One vector is turned by the same rotation once a step. Each row is the vector after some number of steps, and that number follows the row.
The counts run from 0 to 475.
[-27  25  25  33  -6  11   3   1   2 -23 -27  -1   1  -5 -29  12 -44 -21
  10  10 -11 -28  -4  12 -15  21 -12  18 -14 -22 -14 -70 -15 -14   3  24
 -30 -14 -31  -4  23 -15  10 -42  20   7  -1 -36  13  -5  34  13   6 -43] : 331
[-25  24  23  18 -29  28  -6 -10   4 -14 -40   6  -8  -8  -2  -9 -37 -29
   0  22  18  -2  -9   9 -27  14 -11  20  34  -7 -14 -71 -27 -11  -4  22
  -8  -6  -2  -6  10 -26   1 -47  21  -7 -23 -34  13 -19  24   8  17 -20] : 248
[-46   3  28  10 -23  26 -14  -4   0   8   3  -1  -3  -6 -11 -12 -15 -10
   3 -27  24  -8 -19  38 -38 -30 -25  25  34  12   0 -25 -51 -16 -25  24
   1 -35  -8  12   2 -11  19 -45 -14   1   1 -31   6 -14  55   8  23  -1] : 421
[-27 -16  12  23 -35   5   9   5  -3  -7 -32   0   4  -7 -11   5 -34   1
  -5  -2   2 -17  24  45 -17 -16 -27   3  30 -14  -9 -35 -63 -13 -18  -7
  -8 -31 -25 -12  -2 -15  10 -61  12  -4  -5 -31  20 -14  24  -8  21 -11] : 269
[-31  12  11  36 -28  41   9  -6  -7 -20  11   2   9 -21  10 -16 -12   0
  -6 -19  -4 -21   1  35 -23 -13 -24  35  34  -2  -7 -55 -15 -22  -8  11
 -16 -28 -16 -16  14  -4   3 -60  25   8  -7  -4  23  -8  13  -6  28 -41] : 243
[-20  -6  -9  44 -22   4 -14  -8   3 -14 -10 -27  23  -1   7   2 -25  16
  14 -11   9  -9   5  45 -12 -25 -40  16  13  -4  19 -31 -41 -35 -25  -5
   3 -25 -18   7  25  -7  -8 -46   8  -9  23   0  44 -22  46   1  18 -27] : 366
[-34   9   5  49  -1  20  11   2  -9 -11  17  -3  16  -5 -20  12 -18   1
   2 -24 -12 -33   2  43 -22  -8 -22  23   1  -6   6 -15 -20 -29 -12   7
 -27 -44 -33   1  22   8  10 -54  10  12  23 -41  17  -6  47   2   3 -34] : 340
[-17   5  -5  33 -30   9   6  23   8 -22 -23  -5  12   4   0  10 -37   5
   7  -2  -2 -21   5  37 -29  14 -38   0  26  -1  -2 -40 -39 -15  -6  19
  -1 -34 -20   4   6  10   5 -63  21 -22  13 -43  35 -28  33  -4  15 -15] : 104
[-31  14  -2  41 -22  27  22  -5   0 -19  -1  -3   7 -25 -10 -11 -32  -4
 -18 -14  -8 -12  23  40 -32 -16 -21  18  23  -2  -5 -42 -38 -13  -7  -8
  -4 -22 -15 -23   9  -3   9 -64  28 -12  -7 -18  28   3  23 -12  34 -29] : 21
[-32 -11  17  16 -11  23  -8  -9   0 -15 -20  -2   0  -3   8 -11 -42   3
  16  19  14 -11  -2  20  -8   4 -35   9  13 -18   5 -72 -48  -5 -35   3
 -14 -43 -13 -16  -2 -50  -1 -30 -11 -12  -4 -17  22 -29  14  -2  31  -9] : 44
[-37  14   6  34  12  23   9 -22  -2 -18 -21  -5 -12   5  -9  -6 -52 -20
   5   9  21   2  11  34 -18   5 -19  23   0  -9  16 -76 -39 -19 -26   1
  -2   6   3 -18  14 -40   0  -7  19 -11   5 -25  25 -16  34   3  23 -16] : 207
[-45   0   1  46   4  44   5 -23   3  -5 -14   8  -3 -20   3  12 -51   2
   7  19  -5  -7  10  14 -45  -3  -5  33  17  -4  -1 -48 -41 -22 -24   2
 -20 -25   0 -25  17 -38   8 -28   8   1  -4 -33  16 -10  21  -5   6 -29] : 264
[-43  -3  11  28  -7  22  -6  -3 -14  -6   2  -8   3  -3  -7  -7 -18  -2
   1  -9  22  -9   4  57 -31 -26 -31  36  24  -3  12 -37 -53 -26 -33   9
   8 -30  -6  -4   7   6   5 -26 -10   9  23 -25  17 -27  43   2  23   7] : 199
[-26  -5  35  43  -9  24  -8 -13  -1  -5 -22 -16   3  12   5   5 -31  -3
  33  -9  23  -6  -7  35 -10   7 -19  17   5 -18   9 -67 -44 -22 -22  29
  15   3  -3 -12   9 -41  11 -25  14  13   4 -18  20 -25  52   6  -3 -10] : 391
[-29  19  11  28 -18  23 -21   0 -10 -17   1 -21   8   3  -9 -23  -4  -5
  12  -9  28 -20 -24  65  -7  -4 -41  37  22 -12   4 -49 -18 -25 -20  28
  -3 -18 -16   9  15  16 -17 -28  -5  20  16 -24  29 -28  34   9  24  -4] : 382
[-21  17   4  26 -17  34  10   7 -14 -24 -12  -3   8  -8  -6 -22 -29   1
  13  10   3 -18  -4  39   8  20 -28  17  20 -27  -7 -75 -19  -6 -11  23
 -24 -30 -25 -22  11 -12 -14 -42  14  10   6 -29  33 -26  -1  -6  15 -14] : 63
[-32  24  -9  50   8  29  14   7 -11 -11   9   7  17  -7 -27   0 -23  -1
   8 -12  -3 -16  -6  43 -21   1 -13  25   4   0   3 -26 -19 -23  -6  12
 -27 -42 -25  -3  36   8   3 -46   8   0  25 -49  21 -17  46   2   0 -31] : 341
[-24  20   2  18 -22   4 -12   8 -14 -12 -25 -18   4  12 -33 -14 -14 -22
   5  -8  22 -21 -16  66  13   4 -39  21  12 -18   6 -43 -15 -20 -10  12
 -22 -14 -29  16  18  18 -18 -33  -5  11  17 -44  25 -28  42  15  12 -13] : 133
[-28  11 -14  48 -26  18  -5  -6 -13  -2  -6  -8  14  -5 -12 -16 -15  -6
  -5  -2  28   0   8  67 -19 -20 -27  23  40   1   7 -36 -41 -19 -23  -9
   5 -15  -1  -1  23   8 -13 -36   8  -2  19 -20  32 -24  38 -11  22  -3] : 201
[-33  -4  12  21   3  15 -11 -13  -2  -4 -39  -6   0  11  -5  15 -42 -17
  20   6  17 -15 -15  17 -13   0 -30   7   6  -7  18 -35 -36 -35 -24  11
 -25 -35 -14  16  10 -30   0 -30 -21  -6  22 -51   9 -30  54   7   2 -22] : 112
[-36  15   0  40  11  26  11 -28   1 -28 -18  -9 -10   1 -11   2 -47 -14
  -4   5  10  -4  19  36 -19   4 -23  35  -2 -13  12 -74 -34 -17 -14  -6
  -2  14  -2 -25  11 -24   3 -16  29  -2   7 -21  23  -9  30   5  32 -21] : 206
[-29   3  17  45 -16  38 -21   5  -2  -1  -3  -3  21 -12  -2   0 -23  14
  38   8   3 -24 -19  27 -15   2 -12  24  14 -11  -2 -38 -24 -27 -24  36
 -21 -47 -18  -2  30 -29   0 -35  -2  17   9 -28  24 -21  33   1 -10 -21] : 323
[-55  17  19  20   1  37  -3 -30   0  -8  -6  10 -18 -22 -19  -7 -38 -33
  -5  -1   9 -11  -8  18 -35 -13  -5  45   8   1  -7 -41 -31 -21 -13   6
 -34 -15 -17  -6  16 -34  15 -22  -2  17 -15 -28  -3   7  35  13  17 -40] : 13
[-28   6   2  33 -34  20  10  -2   2  -8   0   0   7 -27 -18  -8 -27  -4
 -16  -6   2 -12  15  46 -34 -23 -26  25  35   1 -11 -36 -45  -9 -11  -4
  -4 -32 -24 -13  14  -3   7 -62  18  -7 -11 -12  29   0  23  -9  32 -23] : 20
[-34  18  24  11 -20   9 -29 -12   5   1 -32 -15  -7   6 -25  -5 -40 -30
  18  -7  34  -6 -29  29  -5   5 -20  21  -1 -19   3 -50 -23 -22  -6  29
 -19  -1 -15  19  17 -29  -2 -22  -1   5  -7 -38  19  -7  60  21   1 -26] : 152
[-36  23   9  38  -5  27 -23 -13   8  -9 -19  -3  -4  -1   6  11 -34 -14
   4  10  17   0 -13  18 -55  -5 -19  47  21  10   6 -38 -44 -32 -16  26
  11  -7   8  11  19 -10  15 -24  -1   6   5 -30  14 -21  54   9  17 -20] : 180
[-49   3  24  25   9  27 -16 -16 -16   1   0  -4   0  -6 -17 -15 -20 -21
  -1   3  11  -9  -8  30 -18 -32 -22  44   6  -9  14 -50 -46 -28 -34   0
 -10 -32 -18   4  16 -26   8 -19 -24  13  17 -17   8 -20  40   4  22 -10] : 197
[-30  -5   8  44 -26  15 -16   3  11  -6 -11 -28   4   7  -1   8 -31  23
  31  -6  20 -15 -10  56 -18  -5 -28  22  12 -18   7 -43 -46 -21 -23  35
   8 -11 -14  -3  10 -19  -1 -27   9  15  11 -16  40 -20  41   7   0  -5] : 142
[-48  -6  22  25   2  31 -13 -14 -14  -6   7  -8  -2  -1 -12 -10 -14 -11
   3   1  17 -12  -5  43 -28 -30 -31  43  15  -3   5 -47 -53 -25 -38  11
   1 -40 -13   1   9  -9  12 -21 -23  18  15 -22  12 -25  41   6  27   5] : 198
[-42  15  -1  42   3  27 -30 -18   3 -13  -1 -17   1  -5 -17   4 -37  -5
  27  15  14 -10 -22  35  -8  -5 -25  45 -13 -22   7 -51 -19 -26 -25  21
 -21 -10 -18   2  31 -34 -11  -2 -12  23   8  -9  26 -10  39  16   3 -30] : 139
[-35  -2  17  25 -28  19  -6   1  16  -4 -30  -8 -12  -5  -4  18 -52   8
  27  10   5 -14 -10  16 -24  14 -17  17   8  -9 -11 -43 -48 -11 -11  40
  -9 -16 -18  -7   7 -38  12 -43  12   5 -20 -36  16  -8  30  11   2 -17] : 84
[-35 -19  30  17 -26   9  -2 -21  -9  -2 -17 -21  -6   4  -8 -14 -23 -14
   1 -36  22 -14  15  63   4 -26 -30  22  15 -16  12 -40 -45 -21 -30 -11
 -12  -4 -15  -3  -7 -30   2 -41   5   1  -3 -15  10  -8  45   4  24 -15] : 212
[-21  -1  31  30 -37   5 -19  -8 -18  10 -21 -16  17  -1 -14 -15 -17 -15
  24 -15  24  -9 -11  44   9 -11 -17   3  19 -18   2 -58 -45 -14 -22  25
   6  -7 -17   5  10 -31  -2 -40  12   6   3 -18  20 -22  51  -4  -4  -9] : 393
[-38  12  -8  27  -5  30 -19 -33  -5  -1 -22  -8  -5 -17  -5 -11 -37 -29
 -11  17  24  -1   2  20 -23 -27 -24  42  21  -1  14 -43 -22 -36 -26 -24
 -18 -12   5  -2  27 -24  -9 -23  -5   2  -4 -12  19 -14  33   3  29 -48] : 444
[-27   1  27  30  -1   3 -14   1   7 -17  -7 -12  12   1 -23   5 -44  -5
  14   3 -16 -10   1  10 -11 -15 -30  12 -18 -14   9 -54 -53 -12 -22  19
 -11 -34 -40   6  21 -40  20 -35   0 -11   9 -13  21  -9  41   4  16 -27] : 350
